Each row is where one point has got to under a steady rotation. How many ticks took it there?
The counts run from 0 to 1139.
[182 133 146 123 116 114 181 143 120 148  97  88 110 131 157 128 133 154
 114 121 124 160 133 131 119 106 138 135 108 134  65 193 137 153 163 150
 164 144 109 109 153  73 124  93 170 170  77 104 133 143 111 148 147 152
 118 142 131  69 192 119 170 102 120 117 125 133 146 107 128 143 148 126
 139 112 138 139  95 108 135 118  83 164 170] : 1110
[138  88 109 100 127 159 127 105 125 149 127 138  98 113 122 164 128  81
 165 127 146 142 137  89 121 172 143  89 176  93 122 147 105  88 159 135
 143 114 146 159 130 106 111 115 180 138  83 115 136 109 109 143 111 145
 115 167 110  86 159 182 145 138 104 190  53 153  96 114 117  95 130 150
 170 111 101 131 119 101 148 140 163 147 146] : 205
[135 123 127 138 124  79  93 146 134 130 166 138 127 145 124 137 156 147
  99  84 142 165 127 153 112 115  96 115 106 103 110 113 135 141 126 151
 158 211 130 151 136 156 130  64 137 138  99 105 164 113  72 144 108 145
 139 173 159  69 174 110 133  99  89 114 130 132 168 140  78  71  90 118
 164 122 120 122 115  86 107 140 150 181 149] : 571
[175 130 132 122 109 111 115 151 142 114 127 101 121 158 153 109 131 124
 111 158 123 163 145 172  69 153 123  89 101 126 131 163 157 139 144 104
 129 187 123 123 152 123 140 115 171 158  73  85 130  91  91 161 135 119
 107 138 142  68 180  95 149 116 137 107 152 134 127 101 124 121 109 127
 137  86 125  94  78  89 136 180 140 138 123] : 190
[109 103 143 110 149 141 164 118  92 174 130  95 119  98 113 160 122 114
 159 116 159 119  84  78 179 131 183 121 135 116  99 180  89 125 129 138
 157 102 114 131 143  75 100  98 134 154 127  94 124 140  97 140 119 173
 146 141 152 107 125 153 138 140 108 186  86 157  86 117 105 155 112 159
 177 108 109 162 165 132 134  84 134 161 146] : 605
[152 154 149 111 152 124 104 120 150 110 166  98 119 128 112 126 141 127
 112  76 109 139 153  69  95 148 142 134 125 161  67 129 133 149 129 110
 147 175 117  76 158  77 138  89 134 165  64  53 146 111 102 168 151 123
 124 150 168 100 148 107 155 117 132 135  92 123 125  92 127 100 136 155
 173 130 118  97 118  96 118 107 124 176 156] : 267
[148 138 123 101 160 127 120 131 144 111 157  79 132 118 128 134 106  77
 129 118 116 162 114 130 119 114 152  73 151 140 148 176  92 103 150  83
 142 146 146 103 180  86 132 146 135 173  84  74 104 101 100 156 153 128
 114 136 107 101 165 145 168 153 150  99 111 148  67 134 108 115 109 153
 123 133 126 100 106  81 105 130 144 124 117] : 692
[ 76 115 119 156 103 154 147 151 117 171 100  95 132 114 132 149 150 114
 133 148 130 153 102 145 163 103 162 124 123  91 121 174  94 142 146 158
 109 108 162 126 101 131 100  84 178 141 105 135 143 160  95 109 125 154
 137 154 130  87 159 113 136  99  94 166 164 147 129 132  96 167  88 144
 151  77 118 172 137 130 151 156 126 134 141] : 623
[103 146 136 131 157 121 116 147 102 172 201  76  87 131 118 106  96 130
  89 126 116 149  97 136 118  80 150 119  86 150 129 143 131 145 165 103
 152 152 130 124 161  90 130 128  84 134 139  86 156 127  72 116 138 129
 143 115 180  87 129  80 172  93 118 103 127 114  98 116 111 111 124 131
  86 102 113 102 114 104  98 134 105 154 156] : 374
[ 97  75 128 191  83 142 124 152 125 145 119 138  93  88 122 145 154 132
 122 125 150  84 133 147 140 111  85 123 182  88 136 143 119 122 126 148
 131 139 149 156 109 125  92  87 145 107  94 111 156 161 138 159 115 157
 114 150  88  75 192 167 113 107 135 151 155 108 144 121 116 152  86 106
 167 113 115 159 134 152 138 165 122 106 143] : 341
[110  72 120 134 117 142 134 133 112 156 165 143  70  73 117 140 132 119
 148 113 154  60 116 126 164 159 104 115 129  97 132 148 112  94 128 143
 133 105 126 166 122 117  86  85 100 102 126  79 136 150 124 166 119 176
 124 157 134  89 154 168 123 112 129 171  86 116  89  95 118 150 110  90
 158 138  80 132 145 123 120 113 129 103 151] : 58
[144  71 135 122 104 153 134 139 124 136 152 139  88  80 114 109 159 134
 147  97 177  63 116 113 152 169 110 106 120  96 104 136 102 103 114 148
 142 113 124 148 120  70  84 112 109 102 121  47 120 125 120 200 120 153
 113 168 133 119 164 139 108 121 125 160  82 106 103 104 133 166 118  93
 168 133  95 133 116 114 134 117 142 111 146] : 59
[135 117 150 145 104 108 132 155 129 117 118 123 130 120 131 131 186 142
 118 125 169 154 121 139 150 124 141 134  88 100  67 141 113 135 114 167
 145 138 136 113 119  82  91  86 151 158  69  88 120 134  83 157 130 164
 125 194 152  88 150 101 118 112  98 149 155 143 159 120  96 177 117 120
 181 111 123 201 125 113 137 133 148 168 142] : 1008
[165 112 135 128 138  93 105 151 127 145 181  93 104 134 126  74 116 137
  97 133 110 141 140 115 110 148 139 153  98 168 108 131 167 152 155  93
 135 144 112 116 175  85 128 111 112 140 106  77 170 121  69 130 140 147
 148 122 174  74 121  66 170  87 145  97 125  85 128  96 140 108 123 150
 138 111 112  75 115 112 114 136 106 164 149] : 273
[161  88 151 136 104 121 115 136 130 137 182  91 118 100 120  81 144 108
 122 133 144 144 142 121 120 177 125 132 149 163 158 127 167 144 134  79
  99 125 121 124 142  56  96 141 134  95  73  68 173 115 105 149 145 134
 127 120 103  85 112 105 121 125 154 125 118  89 121  91 161 118 107 158
 190 124 118 105 116 146 136 139 131 130  95] : 113
[129 101 127 172 101 123  93 161 144 124 158 117  94 121 147 125 148 112
 123 180 133 121 141 183  90 147 125 113 109 138 140 143 158 122 107  86
 121 167 121 144 123 113 123 142 130  97  92  89 142 109  97 137 121 130
 125 164 145  64 145  75 121  96 139 137 154  89 119 111 106 129  92 109
 122 107  95 148  67 124 154 178 167 129 103] : 1020
[ 62 123 115 163 110 164 143 140 100 161 133  92  70  96 134 155 127 127
 141 142 124 120  98 129 134 104 122 109 116  94 121 164 113 138 154 174
 120 115 167 134 136 130 106  83 116 121 116 122 150 173 108 116 138 147
 119 141 164 101 190 144 157  97  81 139 122 153 133 116 133 171 129 100
  88  95  93 135 119 125 136 145  94 151 185] : 139
[109 105 145 212  79 124 102 176 138 119 167 118  79 101 118 101 180 138
 108 128 123 121 131 154 102 112 112 152 114 122  93 122 159 145 125 129
 106 160 139 100 118  83 108 108  87  91  79 108 175 149 112 129 148 125
 114 173 130  73 153  84 123  76 112 115 154  76 145 101 134 157 112 111
 120 122 112 161 104 125 128 165 101 154 139] : 36
[156 104 157 122  85 116 156 139  99 117 121 142 127 118 106 114 165 152
 129  81 151 157 138  98 138 161 132 158 148 110  84 116 125 138 143 158
 130 153 115 138 124  88  94  80 161 125  53 107 177 134  95 170 128 125
 111 157 130 109 163 122  94 120  90 144  85 145 170 130 134 109 129 134
 198 125 144 128 136 132 136 121 137 180 139] : 124
[180 134 139 132 142 100 140 136 119 143 124 111  90 155 148 117 128 165
 110 124 148 162 162 178  76 119 121  94 100 137 129 169 145 152 138 124
 161 191  84 145 145 104 123 120 164 126  71  96 156  94  95 159 125 144
  97 145 138  61 193 108 136  98 125 107 125 145 120 121 106  98 110  94
 134 112 135 121  72 110 136 149 153 164 157] : 1115
[ 99 119 111 121 124 139 163 128 123 165 158  67 132  77 168 137 124  71
 148 157 150 126  91 147 158 146 146  91 121 140 156 192 117 133 129  96
 100  99 155 116 154 112 104 117 158 148 143  51 129 137 111 134 143 169
 136 113 139  81 141 138 152 135 167 133 146 111  84  95 124 173  87 140
 152  84  97 144 124 131 146 150 119  88 118] : 398
[102  76 118 158 122 106 105 144 104 166 214 120  97  96 100 109 141 127
 114 105 155 111 100 112 157 139 126 176 132 121 134  92 130 127 168 128
 108 103 146 163 135  91  98  85  92  87 131  93 190 160  80 143 114 149
 159 131 143  87 116 111 129  82 113 130 129  80 118 110 136  98  99 137
 167 111 104 104 163 129 111 133 101 142 136] : 659
[117 127 114 150 127 127  86 146 141 104 203  89 109 101 118 106 137  92
 103 131 124 107 124 163 113 140 109  84 142 168 160 129 130 126 133  64
 100 151 158  96 149  72 117 157  86  97  90  58 133 108 120 160 150 140
 113 131 123 114 158 103 141 124 172  87 131  98  86 103 147 143  93 121
 127 130  96 117 107 109 107 163 115 107 108] : 1080
[134 103 141 132 119 123  88 130 150 107 160 135 123 105 100 137 166 126
 128  87 155 103 133  88 154 147 139 125 127 106  69 115  98 118 128 132
 144 128 147 112 135  72 104  74 129 162  81  83 113 122 103 199 111 161
 138 189 125 117 158 161 116 145 131 156 110 122 123 101 116 120 108 138
 205 136 104 158 154  87 120 109 157 143 123] : 1090
[105  83 131 157  84 169 120 135 121 120 115  91 114  71 104 113 148 124
 134 138 142  93 122 117 126 150 124  81 149 119 112 149  99 116 129 122
 100 114 147 101 122  60  81 124 124  94  86  81 112 112 144 183 164 125
 103 160 118 137 170 134 108 141 144 153 120 124 109 100 144 195 131 119
 174 104 123 159 121 112 157 149 125 106 139] : 543
[127 103 167 168 111 129 167 133 127 127 151 115 102 100 124 104 178 138
 146 116 143 130 131  91 139 166 136 167 154 150  94 149 153 147 103 135
 122 146  96 103 130  57  93 117 143  91  68  76 171 143 115 159 140 132
  94 139 118  90 137 101 107 108 122 148 104 102 149  90 151 173 123 126
 177 136 116 152 122 181 153 122  95 145 132] : 119
[ 68 135 105 155 116 145 134 153 134 155 162  64 120  98 150 142 139  92
 120 143 145  87 115 160 145 118  96  90 126 132 161 193 113 149 118 122
 108 146 143 121 155 161 111  89 121 149 144  67 141 148 143 135 149 159
 135 127 149  94 167 123 152 117 162 126 150 114 104  93 110 185  92 101
 130 108  93 127 122 127 125 142 102  89 151] : 781
[105 127 129 140 138 136 112 119 161 174 110 104 108 113 135 177 109 109
 112 131 135 102 168 116 117  84 130  79 160 109 113 178  84 126 151 113
 177 171 153 141 152 134 138  90 156 170 104 104 127 114 131 151 121 128
 130 139 112  72 194 182 182 111 152 155 130 135 100 116  85 104 107 143
 147 121 108 141 132  90 131 142 140 143 150] : 487
[ 95 148 128 130 135 139 157 145  93 138 152  82 124  93 126 146 157 102
 121  84 122 135  67 102 177 121 142 147 136 124  92 154  85 141 134 152
 117 101 164  95 144  89 110  76 128 156 105 104 140 158  99 142 165 172
 137 147 143 127 154 136 157 127  84 128 121 134 105 112 113 162 115 146
 141 125 114 159 166 107 107 101  74 152 169] : 463
[115  85 157 134 104 139 136 134  76 170 108 113 107 105  76 133 149 152
 130  93 156 152  99  99 167  95 163 142 134  99  86 116  86 131 176 162
 137  93 135 151 123  72  76  82 146 127  95 115 164 139  79 148 125 135
 134 152 132 128 155 121 108 128  75 173 106 150 125 135 111 120 122 156
 183 114 140 160 169 125 140 114 139 164 156] : 223
[170 134 117  81 162 107 157 137 103 130 210  73 115 124 132 109 128 105
 115 107 130 171  78 136 139 185 134 134 104 164 156 160 150 119 149 103
 117 125 118 129 182  69 126 130 126 144 120  57 164 130  72 130 146 167
 127 127 155 102 131  93 155 111 124  77 110 131  83  93 147 126 116 125
 112 106 116  75  99 113 110 118 101 142 131] : 898
[ 68 102 111 160 106 159 131 144 148 173 126  89  82 102 161 158 125  77
 153 182 120 110 127 142 109 136 134 103 132 118 145 204 143 132 141 108
 111 132 158 125 132 132 136 115 144 132 122 115 157 131 114  95 116 142
 131 131 147  55 156 130 177  87 137 164 131 103 104  71 124 150  91 131
 125  72  77 130 106 116 148 173 121 121 136] : 1023
[104 133 132 175 136 117 158 143 133 168 115  77 130 112 153 157 136 125
 103 135 135 126 116 131 171  81 139 162 122 121  92 181 105 172 141 146
 156 136 140 119 153  99 119  86 157 161 109  99 146 171 102 114 136 173
 142 128 135  51 149 110 171  88 116 132 165 121 132 108  92 154 114 133
 141 103 107 175 142 131 126 133  69 141 160] : 180
[162 114 149 103 138 123 123 147 122  96 151 126  94 119  88 112 157 145
 136  72 144 141 104 102 129 152 146 139 104 108  62 115 111 111 141 158
 140 135 124 116 137  56 108 103 113 147  71  91 122 113  75 185 143 137
 120 188 162 129 172 128 123 132  82 124  92 146 130 131 124 128 149 123
 145 140 134 149 130  68 116 107 132 175 161] : 366
[127 127 127 153 130 124 136 119 132 152 168  71 124  84 138 111 133  92
 127 136 129 148 119 124 116 164 122 102 153 171 177 164 151 155 107  75
 100 150 110 111 159  96 109 149 131 111  92  45 182 107 114 144 149 135
 118 101 127  83 132 113 123 124 174 115 112  98 107 104 138 137  83 143
 172 109 111  94 115 164 153 142 116 126 108] : 939
